128 stands for zero in the data rows.
A hidden rule labels the rows of this table. It goes by one to three of the table's principal directions, not those with the most spread.
[134  97 159 111 145 130  64 133  70 145 104  92 103 188  81 150 154 115
 140 127 174  88 121 135 148 131 153 110  98 154 101 169 106 127 123  51
 159 131 146 152 138 131 118 151 109 126  87 175 185  78 125 113 140 146] NZ
[ 94 103 171 125 153 117 102 168 118 173 171 107 101 133 137 138 114 135
 119 155 111  70 173 103 173  84 155 124 107 151 103 192 126 100 152 106
 149 109 107 167 103 123 117 158 135 120 139 156 129 144  86 110 121 123] JM
[131 151 101 117 106 137 131 108 128 138 127 128 132 113 125 136 106 117
 140 123 126 117 125 159 135 120 156 147 130 130 124  97 116 138 133 131
 117 113 151 132 146 142 151 135 137 123 132 147 126 136 103 132 124 134] DS
[131 130 123 142 125 147 101 150 140 134 134  80 105 157 138 121 113 117
 135 120 117 110 128 121 135 160 102 104 146 166 128 166 115 141  97 105
 148 131 107 135 153 139 127 123  95 125 121 158 125 132 125 145 124 183] JQ
[ 90  72 193 128 152  92 115 156 137 139 143 147  82 150 170 132 151 145
  98 144  90  97 181  79 143  94 160 102  47 133 114 143 141 109 150 128
 120  96 120 155  62 133 121 183 157 136 157 150 127 136 107 106 117  91] JM
[139 182  94 113 112 127 137 127  75 156 143 125 163  72 103 139  91 106
 136 137 117 120  82 138 136  92 163 160 155 121 129  77 115 151 153 139
 124 108 168 123 181 126 168 108 136 143 118 136 108 136  83 134 152 128] NZ
[103  97 157 150 115 123 130  95 199 117 178 166 126 142 176 140 160 166
 104 121 112 153 180 108 126 144 101  94 110 116 100 119 135  97 116 163
 131  96 106 141  62 131 126 132 168 116 165 102 102 134 159 151  81 114] BN
[138 160 100 147  86 120 143  91 140 123 125 136 173 120 131 143 124 160
 119 123 133 156  87 142 113 105 126 147  90 121  87  58 104 123 118 182
 109 108 142 115  92 110 124 115 161 134 145  94  92 144 149 138 109 101] NZ
[107  77 173 126 169 109 140 136 117 114 143 173  98 101 152 101 166 129
  91 122 117 124 190  86 120 143 149 120  71 108 159 159 157 120 150 113
 114 116 110 185 103 110 130 162 169 136 151 136 147 111 116 146 114 105] NZ
[118 126 142 115 129 146  97 142 102 162 141 106 127 145 105 133 146 107
 152 125 150 123 131 129 140 142 138 109 189 136 124 168 129 137 124  89
 180 135 129 115 164 157 131 116  97 117 101 154 163 107 117 143 143 167] JM
[140 133 134 135 119 125 119 139 115 128 161 141 145  91 115 118 146 145
 123 116 118 155 131 121 127 144 131 153 130 113 128 167 130 109 141 142
 144 129 104 155 141  98 126 123 152 149 119 112 122 124 128 158 104 128] NZ
[139 123 124 139 106 115 100 108 146 118  92 101 136 188 144 143 119 155
 136 137 132 119  98 138 113 131 127 121  47 170  63  89  89 131  85 139
 111 101 148 131  80 122 100 148 131 138 144 145 121 131 158 124  97 124] JQ
[141 132 115 132 126 137 124 120 122 119 124 131 148 116 132 113 137 129
 138 120 137 151 124 136 110 172 136 142 120 132 124 144 127 129 115 134
 135 131 112 148 135 109 118 123 136 141 132 137 134 115 137 163  99 138] DJ
[121 133 115 123 107 135 125  84 112 146 148 133 164 127 103 164 139 145
 137 133 140 157 105 160 141  96 135 141 151 111 102  84 125  98 158 143
 139 110 142 114 121 135 133 128 124 114 120 115 125 136 129 125 139 118] JM
[117 120 153 134 132 127 114 118 116 144 163 151 128 147 127 120 176 113
 142 126 103 182 144 106 114 140 106 107 159  96 136 110 151 119 152 152
 140  97 138  95 129 168 153 126 122 125 121 137 131 141 136 142 126 148] JM
[159 162 115 148 139 127 151 170 119  93  91 140 128  86 123  98 128 145
 118 128 120 119 142 135 122 122 150 181  95 118 170 189 145 121 137 164
 108 167  61 138 102  71  96 142 154 143 129 111 127 166 124 112  98 112] JQ
[125 110 130 128 138 115 170 130 183 104 110 161 116 114 155 107 132 130
 114 112 139 127 151 121 113 149 115 115 125 116 161 137 145 136 108 140
 109 160 122 116 117 139 112 116 140 129 147  93 138 118 147 122 136  91] DJ
[135 182  89 151 115 159 151 141 124 142 118 109 126 101 110 121 106 113
 132 111 139 124 121 163 152 102 148 164 151 126 159 136 134 129 143 153
 124 158  85 106 143 135 132 116 126 112 121 118 117 176 104 123 134 129] DJ
[165 196  94 140 114 151 138 142  61 141  81 125 141 103  42 122 143 112
 151 102 158 161  88 190 146  73 157 211 134 102 170 113 139 121 182 157
 116 161 102  80 159 141 143 133 122 114  75 112 139 176 105 121 140 132] NZ
[ 93 101 141 148 112  88 118 139 226 123 188 143 113 139 213 141 102 177
  99 149  72  90 155  84 137 158 121  80 134 154  95 156 104 128  74 163
 151  94 103 132  90 132 117 131 162 158 184 136 112 139 123 124 103 123] JQ
[142  84 130 109 159 155 122 145 142  89  79  93 118 151 167  77 133  78
 148 114 133 121 158  99  72 255  83  69 145 183 160 176 157 178  52  59
 145 156 135 165 171 126 105  98  75 128 125 164 145  64 174 180 119 195] JM
[149 143 115 119 139 146  81 143  91 157 113  65 135 166 107 130 104 104
 159 146 146  94 101 135 125 152 120 107 157 173 102 168  96 155  98  73
 161 130 140 139 164 128 112 114  80 133 105 184 158 109 117 135 133 184] DJ
[149 159  90 119 132 148 169  99  89 105  86 134 156  96 102 141 114 113
 127 132 149 136  91 167 121  95 133 153 132 108 155  60 143 130 159 132
  91 148 145 123 135 102 136 115 118 112 120 103 108 130 131 112 156 107] BN
[146 150  95 128 108 155 117  91 132 119 135 112 180 126 141 130 129 134
 151 126 152 163 100 128  94 180 125 120 168 138  99 128 107 143  82 133
 151 122 135 126 143 110 110  98 109 135 134 134 142 109 158 161 110 154] DS
[153 135 113 114 120  96 137 145 160  96 101 147 135 116 160 108 101 130
 143 134  98 128 101 120  93 172 121 134 118 141 134 113 115 161  89 152
 105 126 157 115 155 128 131 123 130 170 142 134 121 114 134 138 115 131] DS
[140 131 118 121 120 142 136  83 125 106 120 145 156 120 118 159 135 165
 134 135 159 138 115 177 133 104 143 154 112 115 104 108 115  96 140 133
 111 125 124 154 101  92 107 150 131 111 139 109 135 125 143 131 108 113] DS
[113 109 140 130 116 100 144 132 164 100 135 153  99 124 153 137 114 142
 102 127  92 110 129 122 140 122 125 119 101 124 133  91 130 128 125 144
 103 117 141 132 122 130 148 139 157 140 147 107  95 128 132 112 134 101] NZ
[ 95 108 149 149 142 105 140 129 154 139 167 156 104 114 166 121 138 138
  83 126 108 108 177  83 138 117 147 105  93 116 137 139 135 126 132 146
 125 107 106 144  84 132 133 139 179 135 162 128 129 145 109 118 124  91] NZ
[118 136 164 125 130  98 126 186  86 154 113 128  89 128  88 138 135 123
 112 136  96  88 130 122 166  33 150 143 106 112 152 126 144 121 186 130
 121 131 134 100 119 147 145 156 136 125  98 119 119 164  89  72 169 105] JQ
[107 102 137 114 136  90 144 135 172 130 172 160 121 109 166 109 109 121
 125 136  82 134 144  88 115 156  95 110 154 118 140 113 136 138 119 148
 117 102 167 115 157 161 159 115 137 147 151 126 112 120 120 133 139 126] DJ
[ 99 129 169 133 132 110 174 168 123 147 140 205 100  63 132 103 173 130
 107 108  94 164 181 121 148  69 196 174 110  70 185 127 183 114 206 180
 116 128  85 107 108 162 150 168 177 130 139  98 128 182  82 137 125  73] JM
[108  96 138 137 146 136 112 142 142 118 150 106 121 136 174 118 123 132
 115 145 111 105 156  95 121 188 126  89 137 157 117 188 133 129  95 103
 162 128  88 176 114  90 102 125 126 139 154 158 125 107 135 147 108 152] JM
[105  82 194 115 163  71 139 154 139 139 115 190  99 137 146 112 158 145
 111 147 108 128 170  93 121  86 153 128  57 107 124 119 143 128 157 138
 103 103 141 122  74 157 120 176 163 143 149 125 153 138 114 112 119  71] JM
[128 167 124 131 108 133 128 140 109 160 118 140 141 110 101 148 122 140
 139 132 132 136 113 171 160  68 183 177 125 128 112 100 125 123 165 153
 137 120 104 106 120 146 139 147 144 124 118 125 119 169  91 137 111 115] DJ
[141 127 108 112 130 114 151 129 150  99 102 123 147 119 138 133  68 137
 130 168 105 111 101 147 118 129  96 138 128 143 105  95 126 130 122 125
 101 140 148 144 121  82 114 111 124 141 139 102  76 118 149 104 124 105] JM
[120  83 168 125 154  92 120 123 135 108 137 152 121 148 165 121 150 142
 110 150  98 122 152  79 100 145 109  90  71 126 111 119 133 123 117 132
 108  93 153 155  82 109 116 144 149 146 155 136 125 109 151 120 113 109] DJ
[101 111 175 120 149 105 142 162  79 133 116 162  80 117  77 137 152 124
 104 136 112 113 161 131 177  26 166 173  90  82 164 116 173  91 221 131
 102 137 122 111  98 134 154 175 159 106 101 100 120 162 100  57 160  70] JQ
[135 133  93 109 134 138 152  96 122 109 105 134 152 104 127 138  90 118
 130 137 147 131  98 153 122 139 137 144 135 138 127  71 127 144 125 111
 108 135 151 141 152 113 141 113 124 129 132 122 112 103 129 136 136 114] BN
[124 132 136 137 119 117 148 125 145 115 104 150 123 137 112 146 137 164
 115 127 157 134 114 149 144  71 142 155 104 105 118 114 120 109 141 150
 111 150 111  99  87 123 108 145 144 117 130  82 135 147 142  94 133  78] JQ
[145 173 100 134 104 131 163 117 117 111  97 160 155  88  92 154 130 174
 117 128 166 142  93 183 145  52 176 198 121  84 130 116 118 101 168 168
 112 166  89 108  91  85 108 147 157 123 125  78 132 154 118 100 125  76] JQ
[120 127 123 120 122 143 117 111 118 127 150 116 126 124 123 147 120 122
 125 121 145 115 120 128 144 130 133 121 149 132 122 124 115 128 121 104
 138 123 143 142 154 125 149 122 122 117 123 134 128 105 122 134 139 144] JQ
[136 141 123 121 111 136 101 110 110 163 151 104 148 142 117 145 129 118
 152 129 120 131 110 139 128 125 118 110 149 140 102 107 109 130 128 121
 142  94 165 128 153 153 139 120 104 126 119 154 132 129 118 147 134 161] DJ
[139 161 128 125  96 103 136 115  92 144 110 158 155 117  80 143 141 150
 131 133 132 159  83 160 130  56 155 177 100  90  99  57 113 124 169 163
 109 110 161  96 114 133 137 140 158 136 114  94 123 151 125 115 134  86] JQ
[121 137  80 121 101 142 155  89 157 120 160 104 173  90 153 119  73 115
 132 136 107 127 115 134 109 181  89 115 176 147 110  89 124 144  88 128
 125 112 168 159 172 108 132  71 123 125 154 110  83 117 156 152 138 142] DS
[133 107 144 126 127 119  96 140 122 129 151 110 127 144 123  93 130 106
 154 139  85 133 153 118 109 199  87 120 126 142 110 159 138 125 109 118
 137 103 152 162 155 120 126 112 133 143 121 147 114 118 161 146 100 160] DS
[164 137 132  99 118 104  74 146  83 149  92  86 128 187  78 140 106 107
 168 152 120 110  59 140 115 124  99 113 138 153  87 102  85 164 114  79
 136 114 209 104 182 151 136 120  81 156  80 163 144  98 131 108 157 162] BN
[158 109  95 116 133 146 135 111 184  80 124 129 138 115 150 112 107 132
 141 111 144 147 125 145 100 229  76 120 174 146 148 171 123 135  79 101
 132 165 114 159 177 106 117 101 101 141 129 122 134  77 158 172 106 165] BN
[124 135 130 102 120 131  91 123  67 162 133  91 137 136 102 175  97 120
 132 164 122  76 101 144 157  78 169 120 128 149  81 105 104 130 155  79
 147 102 167 162 133 104 138 139 120 131 112 165 118 111  92 101 149 128] JQ
[149 129 111 123 123 120  91 121 131 147 136  97 148 153 114 148 105 128
 146 143 127 102 102 144 131 160 105 102 155 164 100 142 101 134  99 104
 156 120 146 134 154 132 117 101 111 149 111 153 139 108 131 126 133 150] BN
[138 137  81  97 115 141 126  75 113 139 130  82 171 137 116 141  79 100
 153 135 158 125  68 133 103 147  91 109 165 146  92  69  90 154  93  91
 118 117 223 129 186 131 139  84  82 122 122 137 126  82 145 127 171 147] JQ
[125 114 149 160 132 117 125 118 153  99 145 162 117 137 163 122 170 157
 100 118 117 144 159  99 115 151 124 113  77 113 129 140 132 111 116 167
 119 112  90 141  69 108 121 144 173 137 155 123 124 135 149 140  85 116] NZ
Here are more rows. What is the label of each one?
[110 119 136 133 135 119 113 170 126 141 142  80  94 154 156 110  88  90
 126 151  61  92 126  88 128 150  91  82 143 161 130 124 133 157 113 108
 133 109 148 132 156 142 147 112 101 140 134 164  87 136 118 117 152 166] DJ
[131 126 116 117 122 109 123 153 143 117 104 111 101 142 111 133  71 145
 140 156 116  79 109 177 156 109 135 167 118 142 109 152 103 119 130 111
 111 146 126 143 140 107 111 155 125 137 129 133 128 139 116  86 129 119] DS
[158 118  73 114 117 149 112  90 169  82  96  73 155 174 167 118  79 114
 160 134 134 139  81 126  69 238  57  89 155 183  97 108  94 167  35  95
 122 132 174 137 167 110 113  91  66 140 137 159 117  73 184 151 118 191] DS
[132 137 134 125 123 134 142 102  84 127  90 142 141 132  94 149 169 136
 122 122 166 139 114 153 128  66 165 141  97  92 130  93 135 113 164 133
 114 138 137 112  86 119 111 148 134 108 117 107 152 134 136  97 151  87] DS
[131 116 148 125 150 127 120 140  94 124 114 113 134 148 127 111 152 113
 136 136 126 139 123  96 101 143 107 105 126 130 131 136 141 137 119 116
 132 125 142 124 128 122 112 121 101 128 121 136 138 116 151 130 140 145] JM
[141 147 104 148 119 142 125 133 156  99 129 111 121 123 141 128  94 136
 117 125 119 108 129 136 138 156 111 138 122 158 128 139 118 133  98 132
 122 135  96 148 132 100 135 115 142 129 133 125  93 135 136 139  97 150] NZ
[155 128  90 103 120 133 142  94 151  89  88 131 158 135 121 157  97 154
 151 147 145 141  81 185 116 129 102 147 154 131 115  92 114 116 125 122
 107 149 145 120 132 104 113 133  91 124 125 113 121 108 147 115 130 133] JM
[146 133 112 103  91  90 114 113 149 131  99 135 135 170  99 145 117 136
 160 126 134 137  63 165 114 124 101 130 147 123 101  68  87 151 106 130
 120 120 205  69 168 182 144 124 108 145 107 126 150 107 137 113 156 136] JQ
[111 104 121 132 147  99 161 152 182 102 139 150  93  99 176  99  91 132
 101 136  96  93 153 108 126 162 125 123 126 123 162 167 133 137 111 135
 108 148 106 151 133 112 123 133 152 154 166 127 126 126 113 111 134 104] JQ
[138 170 108 120 124 157 134 141  34 136  76 103 124 110  65 135 119 112
 136 132 166 116  84 181 151  60 196 192 115 108 135 120 121 132 181  98
 119 159 116 140 144  93 126 158 116 113 103 137 144 140  94 109 153 121] DS
[130 136 133 155 113 140 124 131 137 123 129 142 117 128 126 133 172 147
 105  92 157 151 132 122 135 132 154 124 124 113 143 159 127 125 123 140
 154 153  74 114 108 129 121 131 149 133 119 112 150 128 130 143 119 117] NZ
[127 146 144 131 122  78 139 159 121 137 122 165 129 116 116 135 129 146
 118 148  98 116 106 127 137  75 146 144 111 106 128  99 127 131 152 170
 117 117 137  92 111 137 134 134 163 154 129 107 118 154 110  98 140  87] BN
[129 137 108 114 131 155 119 114 106 145 140  90 116 127 100 154  98 101
 129 124 155  84 117 151 160 113 126 114 171 138 137 136 114 130 135  75
 137 144 148 145 173 131 146 112 100 107 106 142 137 107 105 109 169 145] NZ
[110 143 124 151 141 169 137 145 161 154 182 111 111 105 154 102 117  90
 128 105 124 126 181 105 147 168 111 105 192 144 164 177 152 138 109 129
 154 136  85 127 164 163 147  86 119 105 134 131 117 152 117 162 121 160] BN
[117  68 142 112 157 135 136 106 151 104 114 139 105 136 138 121 135 134
 121 127 142 119 180 146 129 155 122 126  98 134 138 155 148 105 135  84
 112 139 117 183 109 114 107 159 125 109 140 133 150 105 142 127 116 118] JM
[158 144 133 127 144 131 127 179 105 124  81 117 129 128  95 102 139 118
 161 129 122 140 129 147 126 122 122 170 127 135 161 175 158 113 148 145
 123 164  97 100 137 128 104 135 100 128  95 123 132 157 133 115 119 139] JM
[125 117 119 116 131 127 145 113 125 109 107 129 145 119 138 132 103 137
 124 149 131 126 112 140 118 127 133 138 105 135 105  96 127 128 128 117
 110 129 139 156 113  91 114 132 130 130 145 118 106 113 141 127 123 107] JM
[141 206 101 143  67 156  95 153 108 164 141  91 151 134  81 149 118 125
 172 119 131 144  77 174 161 106 147 167 203 136 102 130 107 130 127 161
 176 133 110  66 174 156 148 101 112 122  88 126 109 166 115 141 119 174] DS
[103  96 124 133 131 123 137  83 199 119 213 148 136 103 193 148 117 154
 100 122 107 120 168  86 133 155 102  86 146 131 128 133 122 103 104 150
 125  93 132 155 116 128 143 119 144 125 171 123 114 120 125 137 122 125] NZ
[138 168  85 132 104 149 135 123 136 124 124  99 156 108 156 113  92 114
 145 119 132 131  97 123 105 166 138 136 141 158 116 111 105 164  77 144
 127 122 140 126 163 123 132 101 116 136 146 143 113 127 129 164 116 159] DS
[145 125 108 139 103 121 116 110 171 102 136 131 115 140 137 140 119 152
 120 115 124 120 111 151 128 166 108 114 134 130 124 139  97 129  97 125
 129 134 121 142 141 118 126 128 137 148 133 129 136 112 139 133 119 140] NZ
[112  91 162 115 142  77 131 118 141 133 147 180 128 117 153 141 140 164
  98 147 118 119 146  96 123  95 156 122  70 107 103 116 116 116 147 137
 114  99 148 150  76 117 123 162 176 155 156 126 142 112 108 114 119  70] BN
[141 170 105 115 106 127 140 142 132 149 113 135 136 122  94 143 121 121
 161 119 146 143  83 164 143  87 139 154 202 104 151 117 122 134 145 153
 137 159 141  43 172 181 142 114  96 126  98 111 151 146 105 102 169 125] DS
[122 110 158 142 147 109 121 165 143 121 142 140 105 136 144  92 151 117
 119 117 109 141 158  73 113 166 100 113 117 128 148 165 146 135 110 142
 135 130 113 114 127 141 136 116 143 142 125 125 123 124 143 139 113 135] NZ
[100  89 152 116 149 140 113 129 143 129 148 110  96 163 150 143 123 111
 122 135 124 105 153 101 142 139  98  77 158 148 128 131 137 131 119  82
 143 120 139 133 134 150 149 129  95 102 128 149 120 101 126 126 144 162] DJ
